Small tables with named rows and columns. After each table, cells are looked up by row and column.

Table Mulivig
|  | Fosira | Defe | Nam | Sevu | Kinuv |
|---|---|---|---|---|---|
| Bigenur | 2.5 | 5.4 | 3.2 | 6.9 | 5.5 |
| Nupani | 3.0 | 5.3 | 4.7 | 7.9 | 2.7 |
| Rurobad | 5.0 | 4.7 | 5.0 | 5.2 | 1.9 |
| Timito | 3.1 | 5.2 | 2.9 | 5.3 | 7.0 |
| Beg | 3.3 | 5.2 | 3.6 | 5.6 | 7.1 |
| Vezamiz | 4.2 | 4.9 | 3.5 | 3.9 | 7.7 |
| Rulavag | 3.1 | 5.3 | 4.3 | 7.4 | 2.7 |
| Gurim | 4.6 | 4.8 | 4.4 | 4.1 | 7.5 |

What is the Fosira of Timito in Mulivig? 3.1
What is the Fosira of Bigenur in Mulivig? 2.5
What is the Defe of Beg in Mulivig? 5.2
What is the Nam of Beg in Mulivig? 3.6
What is the Fosira of Beg in Mulivig? 3.3
What is the Nam of Bigenur in Mulivig? 3.2
What is the Defe of Gurim in Mulivig? 4.8
What is the Sevu of Rurobad in Mulivig? 5.2
What is the Sevu of Bigenur in Mulivig? 6.9
What is the Sevu of Gurim in Mulivig? 4.1
What is the Fosira of Nupani in Mulivig? 3.0
What is the Sevu of Timito in Mulivig? 5.3
What is the Kinuv of Nupani in Mulivig? 2.7
What is the Nam of Gurim in Mulivig? 4.4
What is the Fosira of Gurim in Mulivig? 4.6
What is the Nam of Nupani in Mulivig? 4.7
What is the Defe of Nupani in Mulivig? 5.3
What is the Nam of Rurobad in Mulivig? 5.0
Which row has the largest Sevu? Nupani

Rera:
|  | Tel | Suberak |
|---|---|---|
| Bisobis | 2.5 | 7.2 |
| Monez | 4.1 | 8.5 |
| Gab | 2.8 | 7.3 |
| Fir | 2.3 | 7.3 |
| Busa | 3.6 | 8.4 |
| Rigusav | 2.5 | 7.2 |
| Zev | 3.1 | 8.1 |
| Pekezu | 3.7 | 8.3 |
| Bozapot | 2.5 | 7.2 |
| Tugopod | 3.6 | 8.5 |

Suberak of Rigusav = 7.2
Tel of Bozapot = 2.5
Suberak of Monez = 8.5
Tel of Zev = 3.1
Suberak of Busa = 8.4
Suberak of Bisobis = 7.2
Row with the largest Tel: Monez

Dazap =
columns: Kefurof, Fuzetim, Les, Rosu, Gove
Kozudas: [-16.7, -99.7, -54.7, 53.0, 21.9]
Vikilun: [-39.2, -78.8, 5.6, 34.4, 2.7]
Lutane: [1.9, 69.2, -7.1, -28.0, -11.5]

Kozudas, Rosu => 53.0
Vikilun, Les => 5.6
Kozudas, Fuzetim => -99.7
Kozudas, Kefurof => -16.7
Vikilun, Kefurof => -39.2
Vikilun, Fuzetim => -78.8
Lutane, Rosu => -28.0
Lutane, Kefurof => 1.9
Vikilun, Gove => 2.7
Lutane, Gove => -11.5
Kozudas, Gove => 21.9

Minodoz:
	Vev	Kezuvub	Rofuvo	Ketuda	Fug	Vesator	Rufenev
Fab	73	55	89	180	189	77	214
Gaf	216	84	159	141	168	153	190
Tol	153	131	175	88	188	85	155
Sudufo	49	186	236	150	193	237	126

Vev of Gaf = 216
Rofuvo of Tol = 175
Fug of Sudufo = 193
Ketuda of Gaf = 141
Kezuvub of Gaf = 84
Rofuvo of Gaf = 159
Rofuvo of Fab = 89
Rofuvo of Sudufo = 236
Kezuvub of Sudufo = 186
Vesator of Fab = 77
Vesator of Gaf = 153
Vev of Tol = 153
Kezuvub of Tol = 131
Fug of Gaf = 168
Rufenev of Gaf = 190
Row with the largest Rofuvo: Sudufo

Timiguv
cols = Gapu, Zepoku, Nakob, Mev, Kos, Kotaf, Fezozo, Fut
Zezuzif: [1.559, -1.113, -1.081, 0.662, 2.317, -1.582, -1.449, -2.039]
Fuv: [0.328, 0.331, -2.817, -0.007, -0.098, -5.338, -1.472, 0.538]
Ren: [0.338, 2.501, 0.907, 0.065, 0.089, 1.039, 2.053, -0.226]
Panek: [0.521, -3.208, -0.570, -0.644, 4.556, -2.178, 8.868, 2.889]
Zililep: [0.690, -1.571, -0.134, 1.248, -1.687, -1.180, -0.560, -1.854]

Zililep, Mev -> 1.248
Panek, Kos -> 4.556
Zililep, Gapu -> 0.690
Zezuzif, Mev -> 0.662
Ren, Fut -> -0.226
Fuv, Gapu -> 0.328
Zezuzif, Kotaf -> -1.582
Ren, Kos -> 0.089
Zezuzif, Gapu -> 1.559
Ren, Zepoku -> 2.501
Zezuzif, Kos -> 2.317
Fuv, Kotaf -> -5.338
Fuv, Mev -> -0.007
Fuv, Zepoku -> 0.331
Zezuzif, Fut -> -2.039
Zezuzif, Fezozo -> -1.449

Ditid
|  | Supe | Sov | Tepodop | Poguzi | Lam |
|---|---|---|---|---|---|
| Miluz | 5.494 | 2.665 | 4.427 | 4.932 | 5.854 |
| Fato | 5.011 | 3.416 | 4.726 | 6.185 | 5.025 |
| Rokub | 4.664 | 4.594 | 5.009 | 4.584 | 5.014 |
| Vudiro | 5.133 | 4.592 | 4.376 | 6.048 | 4.870 |
| Gir | 4.718 | 7.856 | 4.434 | 5.035 | 4.677 |
| Nit | 4.449 | 1.564 | 5.312 | 4.850 | 4.976 |
| Gimafi | 4.402 | 3.645 | 5.036 | 5.196 | 5.590 |
| Siv | 5.047 | 9.074 | 4.493 | 3.911 | 5.041 |
| Lofeg | 5.567 | 5.515 | 4.232 | 5.256 | 5.289 |
| Vudo | 4.757 | 4.301 | 6.301 | 4.940 | 4.599 |
| Boluti | 4.891 | 4.056 | 5.571 | 4.754 | 5.160 |
| Ripune | 4.359 | 7.995 | 4.854 | 5.926 | 5.393 |
| Pasa | 5.136 | 2.404 | 3.193 | 4.811 | 4.496 |
| Git | 4.622 | 2.400 | 5.750 | 5.597 | 4.357 |

What is the Lam of Git in Ditid?
4.357
What is the Tepodop of Vudo in Ditid?
6.301
What is the Sov of Lofeg in Ditid?
5.515
What is the Lam of Ripune in Ditid?
5.393
What is the Poguzi of Nit in Ditid?
4.850
What is the Tepodop of Nit in Ditid?
5.312
What is the Lam of Nit in Ditid?
4.976
What is the Sov of Ripune in Ditid?
7.995
What is the Supe of Ripune in Ditid?
4.359
What is the Sov of Vudo in Ditid?
4.301
What is the Poguzi of Gimafi in Ditid?
5.196
What is the Lam of Siv in Ditid?
5.041
What is the Tepodop of Ripune in Ditid?
4.854
What is the Tepodop of Vudiro in Ditid?
4.376
What is the Poguzi of Vudo in Ditid?
4.940

Kavigop =
,Pev,Tedofuz,Suzof
Sopuzo,233,157,171
Rafu,194,54,121
Pabevon,246,200,183
Zukimu,86,177,148
Poku,100,213,149
Kikovu,158,247,213
Ful,118,189,233

Pev of Poku: 100
Tedofuz of Zukimu: 177
Suzof of Poku: 149
Pev of Sopuzo: 233
Suzof of Zukimu: 148
Suzof of Pabevon: 183
Tedofuz of Pabevon: 200
Suzof of Kikovu: 213
Tedofuz of Poku: 213
Tedofuz of Sopuzo: 157
Pev of Kikovu: 158
Tedofuz of Kikovu: 247
Pev of Zukimu: 86
Pev of Ful: 118
Pev of Pabevon: 246
Tedofuz of Rafu: 54
Pev of Rafu: 194
Suzof of Rafu: 121
Suzof of Ful: 233
Suzof of Sopuzo: 171

Sif =
,Rekeron,Tibosuv,Tas,Zofuz,Nabiz,Kek,Kes
Forigov,106,102,133,112,91,126,134
Rovofog,89,193,126,63,79,99,87
Lur,84,181,159,160,161,164,178
Zugibe,160,75,93,69,115,136,141
Loruf,97,58,96,127,89,77,81

What is the Tas of Zugibe in Sif? 93
What is the Tas of Loruf in Sif? 96
What is the Rekeron of Loruf in Sif? 97
What is the Rekeron of Forigov in Sif? 106
What is the Kek of Loruf in Sif? 77
What is the Kek of Lur in Sif? 164
What is the Kes of Lur in Sif? 178
What is the Kek of Forigov in Sif? 126
What is the Zofuz of Loruf in Sif? 127
What is the Zofuz of Zugibe in Sif? 69
What is the Tibosuv of Forigov in Sif? 102
What is the Nabiz of Loruf in Sif? 89
What is the Nabiz of Rovofog in Sif? 79
What is the Zofuz of Lur in Sif? 160
What is the Kes of Loruf in Sif? 81
What is the Tibosuv of Rovofog in Sif? 193
What is the Zofuz of Forigov in Sif? 112

Gidopu =
columns: Nub, Gev, Muvis, Dabub, Rem
Fovili: [20, 13, 51, 55, 62]
Guv: [59, 58, 58, 53, 51]
Fikoma: [72, 79, 45, 48, 57]
Zuk: [35, 32, 48, 56, 68]

What is the Dabub of Fikoma in Gidopu? 48
What is the Muvis of Zuk in Gidopu? 48
What is the Gev of Guv in Gidopu? 58
What is the Nub of Fikoma in Gidopu? 72
What is the Nub of Zuk in Gidopu? 35
What is the Dabub of Fovili in Gidopu? 55
What is the Muvis of Fikoma in Gidopu? 45
What is the Gev of Fovili in Gidopu? 13
What is the Rem of Fikoma in Gidopu? 57
What is the Rem of Guv in Gidopu? 51
What is the Nub of Guv in Gidopu? 59

Table Dilukob
	Nelima	Kepovu	Zesos	Metim
Kuzas	5.1	5.5	1.8	2.3
Vusimet	2.0	2.1	3.1	5.1
Nud	3.2	4.4	6.2	2.5
Notuk	1.8	3.7	1.9	2.8
Tegev	1.4	6.4	1.2	4.0
Teg	4.9	3.5	4.5	4.1
Benubav	4.3	3.7	5.1	3.2
Fila	5.7	4.2	3.1	4.0
Baga	2.8	2.7	4.1	3.7
Das	2.7	5.4	3.6	8.3
Fazal	5.9	4.0	3.5	1.3
Zud	6.4	6.0	6.2	2.6

Benubav, Kepovu -> 3.7
Baga, Metim -> 3.7
Nud, Zesos -> 6.2
Teg, Kepovu -> 3.5
Zud, Zesos -> 6.2
Vusimet, Nelima -> 2.0
Benubav, Zesos -> 5.1
Tegev, Metim -> 4.0
Das, Zesos -> 3.6
Das, Nelima -> 2.7
Nud, Kepovu -> 4.4
Row with the largest Metim: Das

